Each path below is one point turned by a fixed rotation once a step. After each direction that follows a path, write how fast that rotation turns it, in degrees a step (0 if it stays still).
Each turn is a multiple of 5 degrees from 10 to 175, or 0.
Each row of a path follows its step; steps can be skipped.

step 0: [  2 -23   1  17 -19  13 -22  -5 -18 -10  -4   3  -6 -19  -8  -6   1  28
   0  15   3   2   0 -10 -12   3  -8 -11  20   5  14  -3 -11  13 -12   4
   8 -21]
step 1: [  2   0 -21   0 -19  10 -10  -8 -10  -5   4  16   6 -12 -11  -8  34   5
   0  28   0  -6 -12  -8 -24  -4 -12   0  -2   7  23  -4  18  -4  -4  -6
   3  11]
step 2: [  4   5  -7  -5   5 -15  -8 -16 -22 -10 -21   4  17  -8   7  13  32  -8
 -17   2   9   7   1 -19 -11 -23  -6  -8  14 -11  -1  -8  17 -16  -7  -8
 -10  -1]
step 3: [ 13   8  -3   6 -12  -4 -25 -32   7 -13 -14  -9   5  -9  -1   1  -4  29
 -10  -1  -6   6  14 -19  -3 -18  11   4  18 -13  -2  14  -4 -15   2  -4
 -17   3]
step 4: [ 15  -5  13  -9 -23  11 -16 -11   2 -28   6  -3 -14  -5   6 -25  12  11
 -13  19  10   3  -5  -1   1  -4  11  11  -3 -37  10   4  -8  -3   2  -3
   3   7]
step 5: [ 11   3  10  14  -5   6  -1   6 -20 -25  12   0  -9 -39  13 -20  16  10
  -4  -7  13   9 -11  -6  10 -10  -7   3  -3  -9   1 -12  27   6   4  -9
  -7  -5]
step 6: [ 12  -8 -10  31   6  13  -7  -1 -11 -20  -4  -9  15  -3 -28   3  18  23
  -6  11  -8  12  -5 -10   7 -15  10   3   1   1 -16 -16  22   7   0  -3
   2 -13]
step 7: [  9 -22  10  16   2  26 -24  -9 -10  -9   3  12   9  -3 -15  19  16  10
  -1  19  -1   7   5 -13   5  -5  -4 -22   3 -13  12 -10 -11 -21  -6  11
   5   7]
step 8: [ -8   4 -14  -5   4  12 -25  -7 -10  -3   0  22  -4 -23  13   0   2  19
   1  23   5 -15  -7 -18 -14  13  -8 -12  17 -24   7 -16  10  -2 -10  -4
 -18   6]
step 9: [ -3   3 -20 -17 -11 -10  -9 -28 -16 -21  -2 -22   2 -15   1  -6  15   9
 -13  20   0 -14  13 -11 -13  -5  -6 -11  -1  -3  -6 -19  20   5  17   3
  -4   0]
step 10: [ 13  16   8  11 -11 -20 -16 -14  -9 -33   0   2  -4 -10   9  12  10   4
 -19  13  -9  -2   8 -12   4 -27  14   3  -3   3  13   7   8  -6  -4  26
   4   1]
step 11: [ -4 -12  19  18 -20   2 -17   9   0 -28 -19   7  -1  -1   4 -23   7  17
 -17   3   0   0   2 -17  -6  -1   1   9  10 -14   8   7   4 -13 -18  12
 -17 -20]
Speeds:
[ -4   2   0  -6 -10 -10  -3   2  -4   3  -3   4   4   2   0  -3   1  -2
  -2   2  -3  -3   4  -1  -7  -4  -5   3   4   9   6   3  -3   2  -6   5
   0  -6] : 35
[-7  4  9 -6 -2 -5  1 -8 -1  2  7 -1 -2 -6  2  1 -7  3  2 10  0  0 -4  1
  0 -4  1  1 -1 -3 -8  0 -4  1  6 -1  1 -4] : 70
[  4   5   3   0   4  -1   4  -1  -3  -3 -10  -2   3   2   1   9   5  -1
   4   0  -9   1   2   1   5  -9   1   2   0   5 -10   0   6  -4   2   4
   4  -1] : 95
[ 4 -2 -2  2 -2 -3  8  6 -7  3  2  2 -1 -4 -5  0 -1 -5  1 -1  3 -6  3 -9
 -9 -5  1  3 -2 -5 -4  2  4  5  9  1  0  5] : 95
[-1 -6  2  2  4  1  1  1 -7  9  0  4  3  1 -6  6  3  4 10  7 -4  2 -5  2
 -5  1 -1 -8  1  3  6 -6  0  3  0 -7  0 -2] : 55

step 0: [  7 -20  -1   1 -28  13  -5   5  -3  11   2 -26  -3  -1   4  -5  24 -22
 -19  23   4   7  -7 -12   9 -11   0  -4  -8 -11   6 -11  -2  30  -3  26
  23  -7]
step 1: [  8 -17  10 -34  14 -12  -2   7 -12  -1  -9 -14   5  17   2  -4 -12  10
  -7  15  -8 -24  24   9 -11 -10   3  -9 -15 -24   6  13   7  28   6  -5
 -15  14]
step 2: [  8  21  -5  12 -17 -11   3   2   7   3 -17  -6  29 -10  14  -2   0 -16
  -8   1  -1  -9   0  -7   0  -2  -8 -36   3   3  33  -3  16  14 -16  23
 -10  11]
step 3: [ -3   6  13 -10  12  10   1 -22  -9  -1   2  22 -32 -21   9 -13  -2   8
   9  -6   0 -34  10  13   7   3 -20 -15   2  -4   5  17  33  16   0  -3
  -2   4]
step 4: [ 12   1 -11  25   4   3  13  18  12 -23 -17  21  -2 -12 -15 -10   6   2
 -15 -10  -1   6   4  14  33  -6 -10 -15 -11  21  14   3 -12   9  19  24
   2   4]
step 5: [ -2  -7  19 -20  -5   0  -5 -18  16 -19  29   7 -11  11  19 -15  24   6
 -25 -18   6 -18 -10  11   5 -10  -8  19 -13   0  10   9   0 -12  16   7
  10  11]
step 6: [ -4   2  -5  14  13   6  -4  42  13  -9   1   0  10  29  13 -30  26 -19
   6  -6 -10  -5   6   6   2  -9  -5   6  -9   5  -6 -19  -6  16   0  -3
 -18  -9]
step 7: [-11   6  20 -23  -5  -7  23 -39  11   3   3  -7  11   7   8   7  30 -14
  26  -7 -21 -11   2   3  -1  -1   5   1  -2 -13   9 -11 -18   9  17   5
 -11  -9]
step 8: [  9   0 -27  -9 -13  11  13  18  15   3   0  17  -3   7  21   8   4  -1
  20  24  -9   4 -18  -2  20  -5  -8  -8  -4 -24 -20   3  11  20 -14  18
 -15 -15]
step 9: [ -1  20 -16 -30  -5 -15  27 -11  -8 -24  -9 -11  -3 -19   2   2 -15   4
  -4  21   1 -35  -2  20  -9  -5   9  -6 -10   6  -6  -3 -16  -3  14   8
   0 -14]
step 10: [-11  23   0  -3   0  -9 -20  18  24 -21  -5  13  19  -4   5  -1  -6 -14
   6  12  17 -15 -18 -20   8   8  -7  -2   0  10 -15  38  12  -4  -2  19
  -2   3]
step 11: [ -5  -4 -10   3  -5 -21  -6 -16  -1 -15   5  15 -17 -14  -2  -9   5 -21
  -1   2   2 -25  -1 -12 -14  -8  -3   4   9  32 -13 -17  14  21  30 -22
  12  -6]
Speeds:
[ 7 -1  0 -4  1  2  6 -4  6  9 -8  3  1  0  3  0 -6 -2  0  3 -4 -1  5 -1
 -4  4  3 -1 -2 -5  1 -8  7 -6 -3  6 -8 -2] : 60
[ 4  2 -1  0  1 11 -3  1  1  2  3  7 -4  5 -3 -5  9 -1  1 -5  2  5 -3  5
 -5 -1  8 -2  4  0  3 -2 -2 -7  8  0 -3  4] : 45
[-4 -9 -3 -2  2 -6 -3  6  8  3  2 -6  7 -3 -5 -7  5 -3 -2  3  2 -2  1 -3
 -4  5  1  6 -1 -3  3 -1  6 -1  9 -3  1  4] : 70
[ 5 -3  1  4 -3  4 -3  9 -1 -1 -5 -7  3  1  3  6  5  1 -2  1  0 -4 -2 -2
  8  6 -3 -5 10  5 -2 -6  1 -4  3  4 -2 -3] : 175
[-7 -1  4  1 -1  6  3  6 -1 -1 -1 -2 -6  1  6  2 -1  7  6  3  8  1 -3 -1
 -4 -4 -1  0 -9  3  1 -9 10  3  3 -2  3  0] : 135

step 0: [ 14  -4  24   5   3  -2   2   6   8  -3  22 -20   7   3  -6  -3  -4  -1
  -5   6 -15   1  -6   0   7  11  10 -18   6  22  38  -3 -21 -11   8  -4
 -19  11]
step 1: [  6 -10  16   6  -5  12   5  23   7 -11   7 -13  26   8   1  17 -16  18
  -9   0   4  -7  -9  13  -2  -8   6   9 -10  -9  22  -1  -2 -38  10  -3
   6  -5]
step 2: [  6 -16  38  21  12  13   1  -1  22  10   1 -12  -4  -5   0  15  -6   3
  -1   2 -18 -25  -6  -8  -4  -5  -6  -6  22 -12  11   4  -3 -12  -9 -13
   1  -7]
step 3: [ 14  -8  21  -6   7  -3  10   9   3  -6  16  -8  12   4 -11  -5   3  21
  -3  10 -10 -18  -7  17  10  16   6  -5   9  14  32  -8 -18   5   5 -19
 -14 -15]
step 4: [ 10   2  25  10 -12   1  -6  16   4 -10   3  -1  18 -12  -9   8 -10  14
   3  11   2 -13   2   2 -14  -5  -3  24 -12   0  28   9 -18 -34  -7   1
   2   0]
step 5: [  9 -19  38   9   6   4  -9   8  18 -18  -5 -17  -2  12   2  15   6   2
  13   8  -9 -10 -18   7  -2  12 -15  -4  22  -8  10  -3  -1 -12 -15 -12
  12   1]
step 6: [ 13  -8  11   4  -7  -2  -4  24   6  -3  20  -1  26   4 -16   3   1   3
 -10  20  -2 -25   4   3  16  13   4  -8  15  -2  22   3  -8   7 -17 -16
 -14 -18]
step 7: [ 12  12  20   5   3  11 -12  10   9  -7  16  -1  13  -8  -7  15  -3  19
  -5  14   7  -4  -9  -1 -18  14 -19  19  -1   2  10  25 -28 -14   6 -12
   7  -6]
step 8: [ 15  -2  17  10   6 -11 -10  17   0 -16 -10 -25   0  -1  -2  18  -2 -18
   3  18   0 -14 -21  -3 -11  16  -8   2  28  -1  25 -10  -4  -7  -3  -6
   5   8]
step 9: [  8 -19  -2   9  -6  -6  -7  29  19  -5  21 -11  23   3 -14   8 -13   8
   2   8   7  -4  -7  -2   9  22  -1 -26   5 -11  14   4 -21  -3  -8  -1
  -4  -9]
step 10: [  6  11  13  24   8   2  -4  12  17  -3  24 -14  13   2 -10  32  -8   2
 -10   9   0  -6   0   1  -5   5   0  14  11  13   3  28  -7 -14  14 -18
   3   2]
step 11: [  1 -10  14   3   6   3  -3  13  -4   5  -2 -23   4 -16   5  16 -16   7
  -9  27  -8 -12 -26   7 -15  21   0  -3  28  -4  18 -11  -2  -7  17   1
   0  -6]
Speeds:
[ 0 -2 -5 -7 -1  1  5  9 -8 -5  3  0  3 -2  1 -5 -9 -2  2  7  3 -5 -2  4
  1 -1  6  2  0 -4  4 -4  9  3  2  3  0 -7] : 140
[13 -6 -2  2  2  3  0 -6 -5  2  0 -8  2  2  6  4  2  7  5  2  5 -3 -1 -5
 -2  3  8  1 -1  4 -2  5  2 -1 -6  3 -5 -1] : 0
[  4   3  -2  -8  -2  -5 -10  -3  -6   3   7  -1  -3   0  -4   4  -4   5
  -3   2  -1   5   3   1  -2  -3  -3   5  -3   2   0   0   6 -12   3  -6
   1   0] : 115
[ 5 -8 -6 -2 -2 -3 -2  0 -4  1  0  4 12 -3 -6 -2 10  2 -3 -1 -2  4  6  0
  5  3  2 -7 -1 -2  7 -3 -3  1  6  1 -2  1] : 125
[ 1  4  7  6 -3  6  2  4 -5 -1 -2 10  6 -1  3  5  2  3 -4 -1  3  6 -4  0
 -4  1  2  8 -2  5  1  1  4  0  6  7  5  5] : 115

step 0: [ -3  -6  15 -13  -7   4 -15  -9   1  19   0  18  -7 -18  16  -7   6   1
  -8  -7 -18   7  22 -23   6  -7   1  12  -8  -5 -29 -15  -2 -20  -5  12
  -4  10]
step 1: [  9  12   9 -14  -1   9  -3  -7  11  18 -11   4 -12  -7  21  -4 -16 -19
   2  23 -16  -7  19  12   6   4  -3   8 -31   3 -15  15  -7  -5 -10  12
   4   8]
step 2: [ 14  -4   9 -21   7  -2   3  10  -7  20 -20   4  11 -15  41  -3  13  -3
 -14  -1 -11  14 -10  -3  -5  10  -7   2 -12  -5 -21   8   1  -4 -11   7
   3 -11]
step 3: [ 14   6   6  -5  18  14  14  16   1  10 -36  -7   7  -1   3  -2   1 -12
   1  23  -7 -12 -12  -3   8  16  -7   3 -22   3   3  21  -9  -4  18   6
  -7 -13]
step 4: [ 12   9  20   0   0  15  14  18 -16  10 -14   7  29  -6  -2  -1  27   2
   1 -15 -18   8  -2 -20  -4  24  -3  -1   3 -15   9   7   0  -2   4   6
 -13 -11]
step 5: [ -2  10  24   8  13   7  10  -4  -6   7   2   5  -2   6 -14   2   4 -14
  24   0 -12 -15   9 -22  14  25  -9  11 -11  -5  21  12   2 -12  21 -10
   6  -3]
step 6: [  4  13  26 -10  -4  -3  -3  -3  -3   2   8  23  14   4  -3   3   9  -7
  22 -19  -8  13   0 -15 -16  20  -2  27  -3   0  14  -8  18   9 -10   5
  16   4]
step 7: [ -3 -12  14   8  18 -14 -20  -9   6  -4  -6   8 -12   5   0 -10  -9 -13
  18   1  -5 -10  -3 -19  -1  18 -19  22 -18  27   2 -17   9  -7   6   4
  14   1]
step 8: [ 14   1  -2   0  -6  11 -25   5   4  -5  -7  17   6 -11 -11  -7 -16  -4
  -7  -2 -15  23  -3  -5 -19  18  -7  14  -5  24  -1 -12   5   2 -16  31
  11   3]
step 9: [ 10 -13   0  15  19  -4 -22   0 -12   9  -1  -5 -24 -22   5 -24 -10   5
 -18   7 -22   5  11   1   4  16 -14   3  -6  13   2  -4   0 -13  16  19
   2  -7]
step 10: [ 10  16  -1 -15  -3  11 -10  12 -17  11 -13   9 -10 -31  -6   2 -10   1
 -10  15 -12  26  11  13   0   5   6  14   7 -11   6   5   2   7  15  23
  16  -6]
step 11: [  3   3   9  -6   6 -16  -6   7 -28   4 -26   2 -16 -15  20  -4  12   3
  14   1 -13  -1  15  16  10  -2  -9   0  -8 -15   1 -12   8  -3  32   7
  -7  -6]
Speeds:
[ -2   2  -1  -5  -7  -8   1   1  -4   3   2  -3  -7   2   2   6   5 -11
   5   4   0   2   5   1  -3   2  -8   3   1  -3  -4  -3   0   4  -2  -6
   3   6] : 70
[ 7  7  3  1 -5 -6 -1 -6 -6  8 -4  8  1 -2 -3 -7 -2 -7 -2 -1  2  2 -6 -5
  7 -1 -1 -5 -2  4 -2  1  2  4  4 -1  0  1] : 0
[ 0 -1 -2 -2 -8  1 -2 -2 -2  4 -5 -5 -8 -4  2  3  4 12  6  4 -1  3 -2 -2
  5 -3  4 -6 -9 -3 -3  5  1  0 -4  4  1  0] : 35
[-8  4  9 -9  0  1 -3  0  3  0  4 -1 -4 -6 -4 -1  2 -4  4 -2  5 -2  9 -2
  2 -1  5 -8  6 -1  2  1  6 -1  4  4 -4 -5] : 65
[ 4  6  0  2  4 -1  3 11 -5 -5 -2  4 -3 -5 -2  5  3  3  5 -6  3 -4 -3  5
  1  6  3  0  3  1 -7  8  0  0  4 -7 -5  4] : 45

step 0: [-12 -19  26   5  21   4   0  37   1 -19   3  -8 -27  15  16 -13   2   4
 -19  12   1   6   1   7  12   1   6  -3  25  -1   2 -12  -1 -14   3  23
   4   7]
step 1: [-15  21   8  26   4   0 -14  -2 -15  -3 -13 -16  24   3 -20  -7  19   6
   5   9   1  11  -3  -6 -30   5  11  26  24   8   7  -6 -22  -3  -2  12
  -7   1]
step 2: [  9  -5  10  -3   6 -27  13   4  -2  -6 -31  20  -2  -9 -22  -3 -13  -1
   9  20  -4  26 -10 -20  -6  26   0   1 -14  10  -5 -10   7 -17   1 -23
  -1  10]
step 3: [-20  -9 -10   2  -4  -2  -1  23  14  -8 -23  26 -13  -1  20   7 -13  -7
 -13   2  16  25  -5   5   5 -18   2  -1  20  24   1   4   6  -6  18  27
  -1 -14]
step 4: [ -2   6 -23   9  10   3 -26  17   1 -13  -2 -15  17 -16  -9   7  10  11
  10   7  27  -3 -25 -16   3  -6  12  13  13 -14  -7  -1 -14   5   6  -1
 -38  -4]
step 5: [ 17  21  12 -15  -1 -15  -3   5  13 -13   0   8 -12   5  -9 -31  -4  11
  -9   4   7   2 -13 -36   8  30   3 -20   2   1  -6   0  -1 -14 -21  10
  -6  10]
step 6: [ -8  11  26   9  -7  -2   1   7  19   9  -9  28   7   4   8   0 -14   4
 -26  10  -4 -13  -9  15   2 -14   1  17  18  24  14 -18 -14  -8 -14  10
 -13 -20]
step 7: [  4  -6  -8  16  15 -16  -6  12 -11   1  -1   3   2   0 -12  -5  -7  20
   2  13   3 -17   1  -6   0  17  17  44  -7 -11 -18 -16   7   4  33   4
 -14 -15]
step 8: [ 23  12  -4  -5 -23 -12 -25  -9  -7  -7 -26   2 -15  -2 -15 -17   0 -25
 -16  -3  16  13   3 -13  -2  14   0  15  -6  12 -14  12  18  -1 -10  25
   5   2]
step 9: [-14  -5  -8 -11  -4   1   9   1  13  -5 -31  19  13 -16   8   7   1 -28
 -25   2   2 -19 -13 -15  -4 -20 -10  -1   3   3 -12 -24  -3  15 -17  -8
 -21 -12]
step 10: [-22   8 -27  -7   3   0  -5  20  17   6  14   1  20  14  -3 -11 -19  19
 -16 -19  10 -17   4 -23  11  15   5   3 -22  -1 -14  -4   2  -4  27   3
 -11  -2]
step 11: [ 27  29  19  -5 -32  -9  -6  -1  -8  11   4  -5   2  -6  -3  -3   2   7
 -20 -20  22  -1 -19  23  18   5   7   4 -12   8 -15  14  -3   4 -10  11
 -16  -3]
Speeds:
[ -3  -6   0   1  -2   1   2   0  -4  -2 -14  -6   8   4   3  -5  -6 -11
   1   0   1   4   2   2  -4   4  -1   5  -3  -1  -3  -5   1   2   3  -1
   7   0] : 55
[  5  -2  -4  -1   9   1  -1   6   1   6   2   0   2   4   0   5  -4  -2
 -10   4   2   1   4   3  -1  -3   0  -3  -3  -3   7  -4  -7   3  11   6
  -1   2] : 110
[  9   0   2   4   4  -3  -1   0  -2   7  -3   9  -3  -1   0   4  -1   0
   6   2  -6   3  -1   2 -10  -3  -4   7   0   5  -7   7   4   1   6   0
   3  -1] : 70
